The rows of X fall into several groups and each row is roughly a mix of its group's hidden directions.
X:
[[-34,22,75,24,18,5,-14,-3,-12,31],
[16,-63,-33,17,-7,-18,18,-8,12,56],
[-30,16,-2,8,-7,-25,-64,-27,-15,-52],
[19,1,-24,-21,17,-23,11,28,-68,-42],
[-39,-39,15,-17,-19,-74,-8,3,13,1],
[-36,7,24,-51,-5,-55,-15,29,-26,19],
[48,0,-26,-26,-27,-38,18,7,-7,58],
[17,-24,-29,34,-29,-40,-32,-44,31,-20],
[-1,24,-33,44,50,22,35,-5,42,6],
[-15,-33,41,-36,-50,-25,-34,15,-28,1],
[4,33,-4,-7,48,-24,-20,-45,56,0],
[-48,10,16,-17,43,15,-10,67,6,-8],
[9,57,-38,21,20,-43,7,30,-34,5],
[50,-11,-40,-29,-17,-42,11,7,-43,21],
[-4,8,19,-4,-37,28,18,36,-64,-36],
[24,-60,-36,15,-4,-21,30,-14,0,49],
[25,30,-35,42,38,47,26,-16,24,-3],
[-9,8,4,-5,38,10,23,39,-48,-58],
[24,-20,-26,-12,-25,-61,-18,-47,-8,-29],
[2,-47,0,-36,-5,-49,40,-28,-15,-32],
[-3,32,-2,20,45,63,36,24,10,16],
[-32,-37,38,-7,-9,36,-32,-32,23,-41],
[10,14,12,-24,28,3,51,58,-38,-21],
[5,-29,21,-62,-16,-29,22,-6,-49,-21],
[-22,38,-14,-38,22,-69,-9,10,-15,17],
[8,-14,-3,31,12,41,42,0,43,54],
[-11,-36,21,46,-45,18,-43,5,37,5],
[-13,61,-12,34,-7,-34,-21,-5,30,42],
[-7,-40,-7,13,-71,24,-24,32,-7,20],
[2,-37,-59,-26,3,7,24,56,-5,-17],
[-18,1,28,11,-69,33,-41,24,-12,-3],
[-43,25,20,37,-5,10,-40,-30,52,5],
[-36,20,67,18,44,-3,-4,2,-6,33],
[3,-49,19,35,-33,-2,12,-7,-25,61],
[45,-7,-26,4,21,-31,45,-57,-9,4],
[-50,24,18,49,23,30,-21,-13,36,-20],
[-35,5,-16,-28,53,6,-3,61,22,-17],
[-14,-46,-15,11,37,-19,5,12,33,63],
[33,18,-44,50,23,30,13,-33,31,-13],
[30,-38,-7,-26,-36,-37,-6,-42,-25,-37],
[-13,24,64,31,-3,-4,-27,-43,8,35],
[41,3,-60,-23,19,-21,26,-30,16,-33],
[22,-51,-10,-28,14,20,23,10,-50,-43],
[41,-11,-28,-9,22,12,55,-42,-14,-37],
[31,56,-37,13,45,37,21,-10,-5,2],
[36,-43,-4,-12,-6,29,51,5,17,51],
[-4,21,7,-37,-22,-52,-44,0,-34,-38],
[-6,64,32,-12,-11,17,-25,-10,-8,-56],
[34,-4,25,-18,-22,70,0,5,-44,-10],
[-8,5,-29,44,-16,-10,-42,-49,34,32],
[-39,28,28,42,13,30,-1,-5,58,18],
[-35,-33,21,25,19,56,-12,-24,18,-41],
[-16,23,-40,40,44,-26,17,-9,51,9],
[8,-22,25,-54,-51,-28,-38,-25,7,0],
[15,-42,32,-37,-53,-2,-18,-7,-41,-20],
[21,-19,-40,-3,23,-7,8,11,-67,-44],
[-10,39,-18,-37,40,6,6,31,3,-61],
[-25,29,75,27,-1,6,-26,-20,-7,25],
[-22,-41,23,-18,-45,-57,-34,-1,-1,-4],
[12,23,-21,-7,17,-19,-34,-47,66,-3],
[-32,21,35,-32,25,27,24,52,-22,27],
[-51,1,46,6,6,24,-21,58,-9,17],
[-25,38,-3,30,-20,-27,-53,-33,36,18]]
One row of each group comes first, with its name. Which group is each row after those in?
[-19,-7,45,-45,-34,-7,-30,34,-40,15] => M
[-32,15,-26,62,16,8,-42,-36,13,-17] => C
[-1,-21,16,10,-56,26,16,33,-61,-5] => J

[42,-19,13,-34,-20,40,18,-17,-51,-29] => M
[-18,26,9,-23,-5,-38,-41,6,-38,-58] => C
[-9,-68,30,-11,-8,16,55,-3,0,-24] => M
[-27,26,30,-3,-35,-21,-49,-28,47,17] => C
[6,29,-28,48,42,42,24,-1,37,8] => M
[-48,35,5,56,25,18,-26,-13,28,-18] => C
